(in the rows, 100 means zero)
These are runs of 6 systems, one row a step. Runs of the same system follow the same rule from any start.
path 1, k_640:
85, 110, 96, 76, 73, 73, 65, 124, 105, 119, 97, 74, 59, 110, 104, 108, 84, 145
103, 123, 128, 104, 94, 114, 110, 136, 103, 91, 67, 150, 87, 119, 136, 104, 106, 128
93, 74, 58, 93, 63, 125, 103, 97, 67, 85, 115, 126, 122, 105, 123, 97, 80, 138
108, 79, 140, 89, 60, 146, 94, 104, 106, 98, 116, 89, 138, 131, 116, 103, 119, 84
106, 106, 99, 81, 115, 108, 143, 84, 75, 108, 124, 104, 143, 121, 69, 69, 126, 112
102, 118, 126, 82, 106, 102, 83, 63, 62, 82, 124, 61, 96, 88, 76, 136, 119, 97
156, 76, 126, 103, 148, 77, 110, 105, 101, 108, 88, 97, 90, 78, 97, 112, 118, 108
118, 104, 76, 65, 90, 82, 89, 111, 93, 147, 97, 67, 63, 66, 88, 108, 79, 126
118, 137, 117, 94, 88, 118, 124, 129, 117, 104, 61, 102, 56, 100, 132, 123, 103, 92
118, 98, 32, 109, 67, 105, 128, 108, 90, 84, 93, 135, 97, 79, 126, 89, 105, 116
94, 92, 103, 106, 38, 149, 87, 93, 105, 109, 97, 99, 121, 82, 121, 110, 111, 62
path 2, k_533, 11 rows:
41, 107, 91, 152, 104, 113, 93, 89, 104, 113, 71, 90, 94, 90, 100, 99, 86, 70
56, 69, 70, 140, 104, 72, 94, 88, 125, 75, 78, 95, 104, 131, 99, 84, 87, 96
60, 94, 91, 106, 88, 70, 54, 105, 130, 105, 99, 140, 117, 107, 87, 72, 77, 100
53, 125, 108, 121, 116, 118, 87, 123, 110, 106, 108, 125, 120, 114, 110, 81, 47, 100
74, 80, 89, 125, 120, 105, 90, 135, 97, 74, 141, 89, 122, 149, 105, 77, 74, 114
74, 71, 119, 78, 114, 79, 67, 143, 86, 108, 139, 121, 102, 129, 87, 74, 109, 100
50, 106, 126, 82, 130, 104, 103, 118, 58, 128, 132, 118, 95, 98, 116, 87, 95, 117
64, 85, 125, 116, 116, 93, 99, 102, 71, 90, 129, 77, 93, 122, 139, 106, 118, 147
95, 67, 127, 93, 100, 74, 77, 121, 79, 111, 87, 122, 86, 121, 109, 100, 138, 156
86, 102, 121, 62, 88, 111, 92, 101, 64, 127, 82, 132, 88, 98, 113, 116, 84, 155
116, 111, 124, 75, 96, 114, 119, 88, 95, 75, 106, 99, 110, 125, 141, 121, 83, 155
path 3, k_413:
121, 113, 78, 145, 81, 120, 131, 104, 108, 66, 98, 120, 126, 100, 132, 87, 137, 102
108, 75, 94, 116, 56, 150, 110, 78, 84, 102, 85, 86, 136, 111, 84, 105, 122, 84
83, 101, 117, 58, 90, 103, 122, 47, 100, 109, 87, 90, 120, 114, 65, 100, 106, 72
97, 131, 107, 83, 122, 57, 86, 53, 109, 106, 120, 90, 121, 74, 72, 94, 97, 120
129, 114, 131, 127, 142, 83, 61, 108, 109, 110, 92, 81, 90, 77, 82, 124, 82, 124
127, 67, 91, 91, 132, 102, 99, 144, 87, 125, 87, 92, 61, 90, 98, 114, 59, 103
100, 98, 74, 65, 78, 87, 97, 141, 108, 94, 120, 109, 54, 90, 135, 101, 82, 79
100, 134, 78, 130, 85, 104, 121, 131, 118, 76, 109, 128, 97, 91, 141, 79, 129, 83
94, 88, 72, 156, 75, 145, 111, 99, 85, 86, 94, 94, 124, 102, 106, 95, 125, 84
76, 62, 107, 94, 76, 113, 110, 58, 98, 100, 73, 90, 117, 125, 77, 102, 119, 62
68, 112, 107, 74, 100, 67, 99, 45, 112, 123, 100, 110, 131, 90, 70, 79, 100, 103
path 4, k_494 (11 x 18):
66, 114, 79, 111, 91, 108, 128, 104, 63, 111, 118, 104, 81, 71, 146, 96, 126, 113
91, 97, 124, 119, 71, 106, 99, 85, 80, 93, 85, 89, 91, 101, 131, 120, 160, 130
105, 76, 93, 96, 76, 99, 116, 70, 85, 107, 51, 118, 114, 115, 91, 100, 123, 150
112, 107, 98, 62, 64, 113, 98, 59, 104, 76, 77, 97, 113, 121, 88, 126, 66, 127
146, 119, 113, 77, 118, 91, 112, 94, 135, 72, 108, 95, 129, 137, 84, 93, 74, 120
147, 111, 80, 98, 116, 108, 76, 124, 103, 102, 133, 93, 126, 86, 60, 88, 64, 102
129, 114, 114, 85, 134, 122, 108, 134, 90, 113, 117, 92, 80, 77, 83, 108, 86, 47
102, 110, 65, 107, 123, 86, 137, 119, 87, 103, 133, 91, 72, 63, 120, 82, 121, 66
88, 118, 108, 123, 79, 90, 88, 97, 92, 116, 108, 93, 81, 50, 125, 107, 157, 88
82, 101, 102, 140, 96, 101, 125, 76, 89, 114, 42, 118, 92, 86, 112, 103, 141, 114
89, 84, 72, 111, 56, 93, 101, 55, 107, 70, 52, 97, 92, 108, 105, 123, 103, 114
path 5, k_364:
94, 132, 99, 62, 73, 115, 71, 106, 99, 115, 99, 110, 71, 68, 101, 125, 55, 77
125, 129, 105, 121, 115, 107, 149, 90, 141, 63, 105, 102, 115, 96, 141, 96, 102, 75
126, 82, 32, 131, 82, 102, 91, 132, 87, 100, 121, 83, 100, 81, 85, 81, 113, 101
77, 86, 130, 82, 94, 113, 90, 120, 85, 110, 97, 121, 80, 105, 89, 103, 128, 36
61, 101, 71, 103, 121, 90, 155, 49, 88, 100, 96, 90, 106, 89, 114, 91, 86, 95
94, 90, 106, 130, 80, 66, 49, 76, 126, 106, 104, 57, 107, 78, 97, 107, 125, 108
94, 100, 119, 126, 138, 91, 95, 125, 110, 127, 55, 143, 104, 109, 67, 82, 99, 100
71, 108, 74, 91, 98, 107, 85, 98, 93, 85, 86, 81, 69, 112, 96, 124, 31, 102
114, 101, 112, 92, 95, 63, 96, 94, 159, 61, 121, 111, 116, 113, 133, 89, 104, 90
97, 111, 61, 132, 105, 114, 94, 145, 85, 119, 128, 126, 123, 84, 100, 60, 88, 123
72, 91, 129, 108, 105, 133, 87, 129, 73, 78, 118, 77, 82, 137, 108, 120, 106, 70
path 6, k_494, 11 rows:
48, 83, 131, 77, 71, 85, 90, 104, 127, 111, 107, 93, 90, 129, 124, 88, 118, 76
37, 107, 107, 122, 109, 88, 90, 98, 93, 111, 108, 122, 126, 127, 101, 67, 97, 138
67, 64, 127, 119, 107, 118, 57, 103, 73, 89, 94, 88, 100, 128, 100, 128, 74, 126
95, 41, 114, 65, 113, 86, 111, 127, 100, 116, 98, 100, 89, 145, 108, 90, 83, 116
78, 117, 93, 55, 73, 102, 82, 123, 93, 121, 137, 97, 101, 116, 106, 83, 66, 134
95, 132, 149, 101, 126, 126, 95, 137, 72, 95, 125, 105, 105, 131, 109, 105, 99, 130
120, 56, 75, 105, 117, 115, 105, 142, 43, 98, 124, 105, 95, 104, 107, 98, 105, 133
115, 83, 119, 39, 65, 124, 108, 111, 69, 128, 117, 92, 81, 89, 122, 118, 115, 101
98, 142, 104, 75, 100, 110, 156, 92, 79, 109, 115, 94, 107, 109, 120, 87, 121, 139
129, 120, 94, 111, 85, 110, 85, 87, 62, 73, 113, 79, 107, 95, 91, 125, 127, 152
159, 78, 118, 75, 109, 105, 117, 94, 79, 107, 69, 117, 97, 92, 85, 120, 118, 120
path 7, k_413 (11 x 18):
101, 54, 67, 113, 104, 96, 93, 145, 96, 132, 129, 59, 99, 113, 92, 69, 94, 111
58, 116, 113, 85, 76, 96, 73, 134, 86, 99, 81, 116, 55, 130, 88, 105, 119, 83
61, 100, 88, 122, 129, 87, 133, 88, 74, 82, 104, 152, 109, 92, 134, 84, 108, 119
88, 68, 112, 134, 71, 105, 74, 82, 122, 94, 103, 74, 128, 109, 137, 105, 106, 132
106, 93, 116, 87, 91, 115, 120, 111, 118, 126, 53, 103, 113, 152, 70, 83, 101, 115
79, 121, 79, 61, 83, 106, 91, 79, 61, 87, 119, 121, 113, 107, 75, 105, 66, 132
118, 113, 155, 91, 127, 85, 88, 86, 114, 56, 125, 112, 118, 112, 123, 119, 104, 111
140, 78, 107, 106, 121, 118, 112, 135, 89, 144, 128, 78, 125, 95, 101, 78, 104, 131
92, 113, 110, 66, 77, 122, 92, 129, 72, 112, 102, 56, 54, 125, 87, 125, 101, 95
100, 111, 88, 81, 124, 66, 140, 102, 75, 76, 104, 135, 70, 97, 115, 96, 140, 104
108, 95, 100, 128, 68, 104, 81, 88, 90, 107, 111, 101, 112, 51, 146, 111, 135, 128
path 8, k_640:
48, 130, 123, 124, 121, 99, 116, 79, 89, 103, 88, 112, 128, 131, 81, 77, 120, 113
78, 79, 103, 114, 120, 76, 73, 59, 75, 53, 93, 97, 104, 120, 77, 127, 94, 123
126, 62, 143, 85, 119, 66, 56, 102, 128, 103, 100, 108, 109, 105, 90, 107, 89, 117
100, 129, 112, 68, 121, 97, 95, 124, 107, 138, 111, 96, 102, 109, 87, 86, 50, 142
104, 137, 100, 94, 105, 121, 103, 139, 82, 62, 110, 90, 69, 134, 115, 123, 76, 121
126, 71, 83, 104, 93, 105, 92, 152, 72, 77, 127, 142, 98, 98, 127, 94, 126, 118
75, 73, 116, 84, 75, 134, 99, 114, 68, 148, 131, 98, 116, 86, 127, 87, 111, 104
80, 97, 124, 101, 103, 120, 154, 82, 88, 107, 98, 59, 111, 140, 116, 92, 132, 114
111, 103, 92, 97, 83, 72, 97, 66, 76, 78, 93, 91, 101, 108, 73, 109, 158, 134
125, 93, 143, 86, 100, 101, 73, 67, 87, 120, 70, 126, 106, 63, 87, 131, 111, 113
139, 87, 101, 69, 114, 108, 130, 79, 113, 124, 80, 76, 104, 96, 99, 112, 48, 118
path 9, k_364 (11 x 18):
88, 65, 128, 60, 97, 116, 99, 93, 100, 143, 136, 101, 138, 93, 104, 81, 83, 81
81, 148, 124, 101, 116, 107, 131, 90, 102, 129, 115, 46, 109, 116, 96, 85, 110, 120
117, 113, 102, 113, 123, 60, 78, 99, 77, 72, 91, 88, 70, 104, 73, 121, 135, 135
121, 60, 116, 79, 120, 89, 81, 111, 85, 111, 79, 149, 80, 72, 109, 121, 80, 112
103, 101, 109, 84, 80, 130, 129, 105, 128, 133, 88, 81, 100, 95, 151, 104, 59, 107
120, 140, 79, 110, 56, 103, 117, 115, 123, 80, 95, 81, 101, 128, 108, 87, 137, 118
112, 104, 76, 105, 81, 114, 80, 112, 58, 67, 101, 157, 106, 94, 71, 105, 126, 100
94, 63, 116, 83, 104, 142, 111, 69, 73, 96, 111, 107, 125, 88, 107, 121, 69, 61
109, 92, 103, 84, 98, 96, 132, 69, 131, 129, 120, 35, 128, 106, 95, 79, 105, 94
106, 149, 104, 103, 104, 72, 78, 111, 99, 124, 96, 88, 82, 87, 52, 89, 139, 112
103, 112, 117, 112, 145, 96, 90, 101, 73, 81, 70, 131, 64, 76, 92, 137, 83, 93
path 10, k_425, 11 rows:
108, 71, 106, 71, 68, 123, 115, 83, 113, 59, 132, 96, 126, 123, 132, 106, 95, 69
132, 95, 104, 83, 91, 98, 107, 111, 109, 129, 135, 109, 148, 96, 82, 57, 134, 103
89, 125, 101, 100, 108, 129, 93, 92, 46, 117, 114, 67, 106, 98, 52, 108, 108, 104
101, 83, 125, 90, 151, 67, 123, 78, 91, 73, 90, 71, 73, 123, 91, 124, 108, 99
119, 84, 92, 94, 105, 47, 78, 89, 112, 120, 98, 94, 78, 50, 122, 107, 109, 140
97, 152, 129, 124, 88, 125, 87, 119, 111, 126, 62, 100, 80, 84, 118, 119, 92, 121
102, 101, 53, 124, 92, 115, 140, 123, 106, 66, 68, 112, 82, 134, 116, 95, 81, 101
117, 63, 82, 74, 45, 109, 86, 103, 105, 81, 102, 137, 104, 88, 115, 107, 108, 67
105, 112, 122, 92, 97, 140, 127, 90, 102, 135, 115, 126, 155, 84, 101, 73, 100, 76
100, 106, 72, 116, 99, 120, 114, 82, 89, 88, 127, 37, 128, 124, 65, 89, 98, 93
118, 81, 121, 81, 125, 56, 78, 93, 103, 88, 93, 91, 82, 114, 50, 109, 128, 81
path 11, k_425:
135, 96, 78, 115, 93, 81, 111, 102, 127, 84, 95, 144, 111, 67, 146, 91, 107, 124
120, 112, 99, 122, 56, 165, 83, 132, 98, 119, 92, 99, 115, 87, 110, 107, 90, 92
106, 96, 84, 84, 104, 129, 156, 115, 98, 98, 86, 98, 102, 143, 78, 81, 92, 57
104, 81, 68, 69, 80, 78, 102, 60, 84, 80, 133, 104, 112, 74, 85, 96, 121, 71
111, 114, 154, 121, 127, 104, 91, 70, 106, 119, 108, 95, 138, 72, 91, 103, 124, 93
103, 96, 75, 141, 139, 94, 106, 108, 97, 118, 89, 41, 92, 106, 74, 97, 78, 126
94, 99, 100, 77, 97, 61, 67, 104, 119, 89, 70, 88, 39, 104, 86, 129, 90, 83
92, 123, 99, 108, 120, 78, 106, 100, 118, 98, 89, 162, 94, 59, 137, 93, 85, 105
92, 106, 83, 150, 73, 142, 87, 118, 110, 84, 115, 87, 118, 91, 143, 104, 77, 99
104, 73, 100, 101, 85, 116, 110, 147, 122, 105, 88, 105, 103, 147, 87, 73, 109, 62
67, 86, 66, 64, 85, 96, 104, 87, 66, 113, 123, 130, 109, 85, 75, 79, 98, 75
path 12, k_533, 11 rows:
126, 105, 122, 83, 42, 122, 75, 88, 127, 114, 83, 118, 116, 70, 113, 114, 113, 79
119, 128, 95, 115, 106, 145, 163, 95, 111, 113, 61, 101, 117, 113, 94, 92, 87, 85
119, 96, 65, 98, 77, 104, 95, 66, 99, 62, 116, 64, 129, 120, 57, 101, 101, 91
121, 109, 132, 86, 130, 72, 87, 90, 133, 100, 95, 120, 105, 79, 70, 100, 105, 53
98, 117, 68, 132, 128, 112, 111, 93, 96, 134, 112, 70, 105, 51, 93, 90, 68, 92
93, 95, 93, 122, 96, 82, 82, 111, 125, 78, 95, 38, 63, 120, 99, 117, 102, 75
96, 88, 55, 109, 107, 56, 100, 123, 105, 98, 80, 147, 71, 79, 89, 77, 115, 82
54, 106, 88, 108, 63, 127, 78, 88, 94, 107, 102, 115, 99, 68, 127, 110, 73, 71
76, 88, 105, 138, 108, 109, 135, 103, 134, 80, 83, 98, 118, 141, 136, 79, 101, 85
81, 84, 71, 109, 69, 95, 74, 105, 94, 106, 107, 121, 137, 124, 59, 64, 117, 114
55, 120, 149, 85, 123, 109, 79, 88, 96, 102, 96, 125, 110, 119, 78, 108, 67, 79

Name the system that made each run.
path 13:
106, 75, 79, 130, 112, 114, 113, 125, 83, 83, 98, 123, 95, 96, 155, 106, 79, 142
125, 73, 110, 81, 40, 134, 93, 129, 106, 111, 101, 83, 101, 119, 126, 106, 122, 106
 => k_494
path 14:
69, 122, 94, 124, 59, 122, 73, 117, 107, 108, 88, 99, 76, 77, 140, 115, 87, 96
99, 93, 71, 136, 112, 104, 153, 100, 123, 65, 63, 113, 102, 131, 116, 86, 99, 85
 => k_413
path 15:
117, 140, 68, 98, 126, 90, 112, 94, 101, 90, 136, 89, 106, 68, 112, 98, 54, 129
141, 101, 110, 118, 96, 106, 68, 148, 118, 76, 123, 71, 81, 98, 119, 118, 109, 92
 => k_533
path 16, 2 rows:
41, 79, 111, 110, 90, 116, 101, 99, 95, 109, 95, 90, 114, 146, 83, 80, 111, 71
53, 65, 94, 86, 104, 61, 90, 64, 96, 97, 108, 112, 125, 124, 75, 76, 101, 108
 => k_425
path 17:
124, 91, 101, 67, 100, 97, 89, 119, 49, 119, 133, 82, 72, 72, 98, 119, 119, 128
120, 90, 150, 74, 110, 108, 127, 100, 84, 127, 82, 108, 79, 84, 134, 120, 135, 103
 => k_364
path 18, 2 rows:
128, 75, 61, 73, 74, 85, 123, 61, 123, 60, 96, 110, 115, 101, 105, 104, 87, 86
131, 133, 113, 97, 70, 114, 78, 90, 141, 110, 122, 95, 142, 73, 90, 91, 97, 76
 => k_640
path 19 (2 x 18):
99, 84, 120, 73, 96, 125, 115, 91, 106, 134, 74, 60, 78, 99, 85, 121, 78, 51
75, 132, 71, 87, 117, 51, 129, 98, 118, 84, 115, 88, 76, 117, 93, 75, 106, 94
 => k_494
path 20, 2 rows:
63, 80, 102, 147, 93, 107, 94, 108, 110, 116, 83, 118, 137, 130, 98, 65, 115, 116
57, 65, 91, 91, 77, 109, 68, 91, 82, 103, 90, 102, 115, 140, 65, 98, 71, 109
 => k_425
path 21:
112, 164, 115, 145, 111, 111, 98, 102, 135, 76, 112, 95, 122, 87, 120, 98, 100, 99
123, 72, 62, 148, 112, 109, 93, 157, 94, 83, 94, 93, 85, 116, 84, 92, 102, 90
 => k_425
path 22:
114, 134, 89, 98, 109, 109, 146, 80, 83, 77, 139, 92, 120, 85, 103, 89, 137, 76
125, 72, 106, 137, 115, 99, 96, 92, 80, 94, 106, 64, 104, 84, 86, 110, 156, 92
 => k_425
path 23 (2 x 18):
130, 95, 82, 46, 108, 81, 112, 132, 96, 126, 103, 131, 75, 83, 87, 86, 87, 88
91, 144, 109, 88, 87, 123, 119, 102, 95, 108, 118, 89, 78, 60, 151, 116, 92, 82
 => k_364
path 24:
45, 80, 90, 129, 96, 98, 102, 98, 109, 113, 81, 71, 91, 124, 85, 84, 112, 61
37, 96, 77, 120, 107, 58, 90, 75, 106, 88, 86, 123, 101, 112, 80, 78, 106, 93
 => k_533
path 25, 2 rows:
94, 125, 119, 126, 132, 113, 86, 144, 103, 90, 93, 131, 95, 115, 122, 103, 57, 130
121, 57, 80, 121, 89, 130, 88, 165, 89, 88, 113, 104, 93, 119, 123, 98, 89, 99
 => k_494
path 26:
102, 36, 120, 103, 150, 80, 121, 96, 90, 87, 116, 92, 108, 120, 122, 97, 100, 113
94, 86, 111, 68, 76, 69, 73, 105, 102, 156, 121, 81, 100, 89, 100, 81, 123, 137
 => k_533
